In the rows, 128 means zero.
The rows of X fall into a few groups, and each row is roughly a mix of its group's hidden directions.
X:
[[145 104 151 142  99 111  99 104  91 122]
 [ 98 134 149 150 147 113 104 169 156 137]
 [140 149  78  88 142 135 131 138 140 110]
 [128 120 118 131  93 178 164 126 127 109]
 [141 149 146 116 110 157 161 119 124  83]
 [ 87 135 103  85 139 115 125 135 160 124]
 [ 86 134 122 100 134 129  79 120 107 136]
 [107 113 129 115 133 134  83 162 101 154]
 [148 173 127 111 148 165 157 140 129 135]
 [120 101 120 111 153  91 104 118 110  92]
 [162 145  93 144 106 145 152 137 159 139]
 [148 153  93 105 147 115 106 157 120 100]
 [146 128 148  98 132 105  74 134 136 148]
 [ 94 123 167 140 106 155 124 167 130 124]
 [122 124  77  99 137 130 100 120 117 159]
 [113 155 158 160 119 165 153 138 137 148]
 [159 112 155 144 152 120 101 145 141 166]
 [133  95  96 122 166 121 111 102 126 158]
 [106 138 120  74 128 107  94 130 146 126]
 [118  97 100 108 102 110 151 143 166 116]
 [160 162 115 166 119 153 112 118 122 153]
 [123 139 119 123  84 119 114  93  89 110]
 [103 137 112 167 126 143 179 137 140 126]
 [142 100 145 183 103 110 125 117 131 136]
 [120 117  90 123 124 105  75 114 119 115]
 [122 116 145 118  86 169 154 118 102 118]
 [ 88 128 118 104 123 133 160 138 143  85]
 [126  66 125 149 103 121 134 143 129 112]
 [129 147  85  99 110 149 144 146 160 138]
 [148 124 120 178  88 133 126 123 147 153]
 [134 112  89 152 161 137 140 105 125 164]
 [106 158 160 149 140 144 115 150 126 168]
 [156 130 133 152 140 127  89 115 156 166]
 [116 157  99  98 128 169 115 125 111 155]
 [100  84 129 140 104  94  99 118 131 125]
 [112 161 157 159 125 161 148 135 138 156]
 [104 146 116 123 126 170 111 143 114 173]
 [122 145 110 119  81 160 158 109 112 117]
 [142  87 176 136 151 127 109 128 126 147]
 [172 150 119 146 124 150 170 138 148 133]
 [150 140  94  94 143 132 162 144 148 104]
 [169 158  93 150 115 150 134 130 145 142]
 [176 102 151 127 167 144 121 142 127 133]
 [115 125 147 141 163 105  97 168 150 135]
 [127  78 129 124 129  94  95 151 115 118]
 [ 84 142 112 137  99 130 165 127 130 100]
 [137 100 176 139 142 138  95 154 132 142]
 [ 78 123 143 114 119 129  86 122 112 148]
 [127 119 142 168 145 144 169 158 151 131]
 [126  96 173 158 119 110 131 154 129 107]
 [148 139 148 182 118 138 110 112 112 152]
 [167 142 150 163 128 145 169 132 134 137]
 [122 120 149  95 125 138 144 146 131  71]
 [137 124 112 152 106 145 177 103 154 118]
 [123 144 121  95 159 150 153 157 158 111]
 [118 157 134  97 169 139 105 123  93 119]
 [ 96  97 110 101 115 108 117  99 114 101]
 [143 103  78 108 109 134 145 103 130 106]
 [114 108 166 142 137 111 127 167 165 135]
 [136 170 156 128 121 158 163 118 133 103]
 [170 103 150 128 158 124  89 129 128 144]
 [100 169  85 132 111 120 152 121 142 121]
 [ 85  98 170 140 135 116 153 134 130 133]
 [135 125  67 100 124 140 129 102 128 137]
 [ 75 143 116 145  93 113 150 127 138 122]
 [172 102 126 115 161 107 120  97 116 137]
 [142 113  76 118 107 113 140 138 163 113]
 [129 172 140 116 137 138 136 169 164 137]
 [112 168 114 122 130 171 130 124 125 167]
 [125 143 105  97 113 151 164 151 161 137]
 [105 152 166 142 132 154 114 158 116 158]
 [143 122 118 125 131 160 165 117 101  84]
 [149 134 132 157  91 128 119  99  84 128]
 [113 109 155 124 147 110 119 165 172 140]
 [104 116 119 125 134 102 177  89 124 130]
 [168 138 104 139 132 125 109  89 146 159]
 [100 147 113 159 127 108 138 105 165 158]
 [146  88  91 112 110 118 140 111 130  94]
 [135 156  81 130 152  92 123 116 148 132]
 [125  96 178 151 140 130 109 132 141 157]
 [127 103 120 166 141  86 127 122 155 155]
 [124  84 151 129 123 107 100 161 109 109]
 [ 91 129  96 149 135 110 131 121 150 171]
 [140 158 140 153 147 142  92 109  91 140]
 [ 80 108 168 148 124 124 152 132 138 139]
 [114 148 162 138 120 123 138 174 165 130]
 [175  98 163 143 135 132 110 126 104 126]
 [132  86 176 119 120 151 133 132 101 123]
 [167 138 111 101 115 154 110 143 100 102]
 [136 107 122 110 118 127 170  82 101 122]
 [107 144 151 134 125 107 114 163 169 155]
 [141  86 109 128 137  76 114 121 135 114]]
Each list below has one row that fits no group; the rest each fit one group, if only roughly. Name that row.
- z_338: [158 152 109  87 137 139  98 108 106 133]
- z_217: [111 162  82 120 146  96 135 139 138 111]
- z_908: [129 126 155 152  91 169 115 121 142 156]
- z_968: [ 99 174  93 112 122 125 131 131 149 152]
- z_949: [105 120 131 133 174  80 128 144 142 127]
- z_584: [132 105 105  90 105 155 121 135 103  97]
- z_832: [ 79 122  90 123 136 111 138 118 156 146]
- z_395: [123 133  99 150 103 162 164 105 148 141]
- z_796: [ 86 150 128 126 131 165 154 117 129 162]
- z_329: [ 87 100 136 154 128 110 154 149 158 125]
- z_397: [144 123 112 171 115 139 140  93  90 138]
 -> z_796
- z_29: [114 142 147 159 105 164 104 138 154 154]
- z_848: [170 103 129 141 162 157 135 112 102 126]
- z_433: [164 155 158 153 154 147 152 124 110 129]
- z_935: [163 169 140 108 142 137 104 153 138 152]
- z_803: [120  80 159 133 116 117 135 130 120  86]
- z_998: [140 144 128 131  80 180 125 124 120 123]
- z_228: [152 126 124 128  90 164 138  86 116 142]
- z_529: [102 115 150 160 128 135 111 161 122 168]
- z_709: [126 117 110 101 132 166 129 106  79 121]
- z_636: [159 159  98 134 142 165 149 114 110 140]
- z_571: [ 72 133 134 133 116 107 138 151 161 131]
- z_77: [165 105 107 109 160 144 117 100 102 126]
- z_286: [101 105 145 142 164  86 137 128 147 147]
 -> z_709
- z_269: [185 136 119 118 170 125 124 121 142 128]
- z_862: [179 119 130 125 128 145  84 120 132 151]
- z_426: [125 168 118 135 118 162  97 126 117 166]
- z_49: [129 162  77 101 124 150 108 133 137 137]
- z_182: [121 143 174 146 110 163 152 147 128 111]
- z_860: [150 150 123 114 157 167 159 147 130 104]
- z_334: [119  99  86 122  93 109 124 134 162 125]
- z_766: [152 113 115 121 138  74 129 100 143 106]
- z_652: [107 134 121 133 148 127  93 141 121 184]
- z_498: [108 133 118 145 165  81 132 116 155 146]
- z_85: [178 128  93 142 146 112 135 122 129  97]
- z_242: [143 154  89 124 128 132 111  90  98 150]
 -> z_269
- z_138: [133  87 110  88 124 122 138 139 125  88]
- z_381: [150 102 130 176 123 127 128 102  96 144]
- z_587: [ 86 105 178 127 123 119 117 120 113 142]
- z_375: [133 106 132  96 148 113 173 140 140  95]
- z_482: [158 108 148 154 151 105 164 120 122 102]
- z_342: [ 83 116 119 122  87 105 121 106 113 112]
- z_37: [179 142 143 134 160 156 131 147 135 144]
- z_462: [101 130 130 128 162  86 126 167 141 116]
- z_222: [123 162  92 153 133 155 163 118 130 149]
- z_207: [ 94 147 135 164 106 127 165 150 148 129]
- z_391: [164 118 152 156 161 115 150 124 113 100]
- z_144: [147 123 125  93 145  87 102 119 116  95]
 -> z_138
- z_289: [113 174  94 149 115 126 118 133 161 140]
- z_13: [149 115  97 137 137  95  89 115 112 100]
- z_98: [166 150 170 121 132 136 108 163 137 133]
- z_653: [125 173 165 113 133 162 135 131 107 113]
- z_394: [ 90 137 114 139 151  89 154 117 154 140]
- z_365: [113 151 114 138 140 147 175  87 138 129]
- z_287: [ 83 136 148 140  96 106 137 152 156 121]
- z_72: [142 112 163 127  93 177 125 129 113 127]
- z_124: [119 112 142 122  96 170 135 152 103  98]
- z_380: [119 148 117 152 105 145  83 117 118 164]
- z_555: [123 114 186 131 158 119 140 123 101 119]
- z_782: [112 141 128 109 104 186 130 144 105 129]
 -> z_365
- z_716: [154 126 117 120 145  79 134  96 144 102]
- z_940: [148 133  99 105 150  83 117  99 141 123]
- z_788: [ 82 112 131  88 107 127 148 145 149 134]
- z_846: [172 148  95 122 104 153 123 100 122 135]
- z_107: [109  68 142 148 145 118 145 135 141 117]
- z_176: [152 125 114 145 150 104 116  91 153 163]
- z_715: [137 132 106 126 166  82 134  98 145 139]
- z_493: [105 166  86 134 139  99 129 142 147 113]
- z_816: [ 87 136 151 120 108 141 159 134 123  88]
- z_268: [106 114  86  90 108 120 124 144 157 123]
- z_84: [169 153 137 121 166 135 164 132 123 112]
- z_944: [129  85 100 164 118 110 147 115 152 135]
- z_75: [143 111 170 123 148 135 128 171 155 113]
 -> z_816
- z_702: [112 119 129 135 176  78 126 136 144 133]
- z_724: [161 166 141 141 142 140 133  95 101 106]
- z_829: [139 133 126 117  81 178 128 128 108 117]
- z_972: [133 141  90 133 145  92 142  85 143 138]
- z_955: [132 165 125 104 126 170 159 145 141 147]
- z_396: [106 148 159 126 124 169 114 162 106 138]
- z_170: [121 173  94 134  89 153 128 133 139 124]
- z_857: [141  76 115 113 151 124 111  98 105 122]
- z_277: [141 157  98 115 157 103 122  93 138 153]
- z_167: [107 116 144 106 103 150 158 145  97  97]
- z_734: [163 121 105 110 169  93 109 127 121 119]
- z_481: [179 139 105 173 125 131 125 115 132 125]
- z_886: [121  81 172 128 153 112 137 120 121 143]
 -> z_724
- z_473: [132  90 162 126 171 113 121 132 152 143]
- z_607: [104 115 153 109  97  90  93 120 128 116]
- z_123: [131 116 153 124  98 159 146 150 112  85]
- z_12: [144 111 111 120 152  93 149  81 125 139]
- z_180: [120  91 169 117 155 117 126 159 111 111]
- z_166: [121 115 150 154 158 103 103 132 160 160]
- z_675: [100 119 116 112 158  85 156 127 111 106]
- z_256: [130 102  95 163 126 111 151 106 158 148]
- z_274: [128 106 121  93 154 105  85 121 141 151]
- z_141: [141 142 117 146 153  85 137  97 159 144]
 -> z_473
- z_517: [147 142  85 109 167 156 135 112 125 141]
- z_131: [136 118 122 103 167  98 120 157 109  97]
- z_420: [ 90 101 112  80 119 108 119 133 135 114]
- z_315: [110 135  81 112 131 145 157 101 111 106]
- z_739: [118 164 123  90 132 166 152 147 138 143]
- z_644: [127 121 105 137 153 111 110 121 155 181]
- z_7: [152 155  96  92 146 118 130  91 136 121]
- z_961: [140 104 136 116 180  85 124 128 127 124]
- z_105: [133 146 129 113 138 134  94 182 123 101]
- z_143: [153 114 119 108 178  92 112 128 126 118]
- z_134: [105 119 165 160 124 139 102 149 153 153]
- z_444: [138 122 104 127 153 101  86 111 103 100]
- z_281: [163 146  85 103 131 159 133 148 125 119]
- z_477: [ 97 101 150 104 111 122 167 145 153 129]
- z_210: [ 93 111  79 120 135 131 149  98 121 125]
 -> z_281
- z_15: [131  80 147 160 117  98 129 150 137 112]
- z_838: [140 177 132  89 137 143 133 110 117 100]
- z_255: [122 108 159 119 107 145 119 159 101  89]
- z_781: [106 108 139 130 175  82 135 136 140 128]
- z_728: [111 108 139  77 151 118 114 143 151 105]
- z_718: [137 122 166 145 124 157  87 156 137 143]
- z_458: [ 86 143 146 122 103 106 134 158 160 118]
- z_539: [ 85 108 165 138 153 106 129 155 137 128]
- z_906: [122 169 163 101 130 147 153 151 142 116]
- z_580: [133  91  92 132 141  88 107 117 132 151]
 -> z_906
- z_609: [131 144 117 129 166  82 112 104 144 152]
- z_746: [137 120 112 112 177  81 120 139 126 116]
- z_94: [176 132 143 159 153 122 155 122 116 106]
- z_367: [109 171  95 121 117 131 132 162 134 100]
- z_3: [149  95 128 120 117 134 128 100  89  90]
- z_452: [146 176 120  92 143 131 140  96 124 114]
- z_849: [148 102 131  97 127 121  95  98  97 106]
- z_41: [106 133 168 165 138 106 112 113 104 107]
- z_964: [163 158  84 129 140 121  96 125 143 135]
- z_116: [132 125 170 111 142 106 101 152 104  99]
- z_772: [ 88 147 129 151  89 147 144 113 148 145]
- z_843: [127 182 124  91 140 153 118 119 111 133]
 -> z_41
- z_699: [150 140 169 162  91 120 111 136 111 134]
- z_921: [135 103 168 152 100 163 135 114 107 122]
- z_282: [110 109 131 123 172  77 135 136 137 121]
- z_853: [153 118 130 123  90 172 131 100 104 133]
- z_970: [ 85 109 123 141 113  89 107 118 144 151]
- z_379: [148 165  96 138 119 133 120  97 105 159]
- z_805: [ 98 108 117 132  91 115 133  94 100 104]
- z_638: [112 113 158 140 170  92 111 142 146 142]
- z_747: [164 108 151 112 105 169 111 131 105 124]
- z_19: [139 143 107 112  84 164 137 131 102 106]
 -> z_921
- z_249: [145 130 114  78 134 112 109 119 106  91]
- z_514: [104 175  96 147 101 136 132 131 150 135]
- z_111: [135 124 141 152 166 145 120 123  75 138]
- z_624: [160 119 134 147 166 137 121 147 145 171]
- z_660: [135  84 123 164 119 100 151 121 154 116]
- z_159: [120 136 105 163 126 141 154 109 157 168]
- z_531: [159 120 127 178 136 129 124 111 106 163]
- z_632: [140 144 179 141 154 141 162 128 110 121]
- z_779: [ 87 158 108 157 106 126 144 127 158 137]
- z_627: [121 149 136  87 146 151 171 151 136 124]
 -> z_111
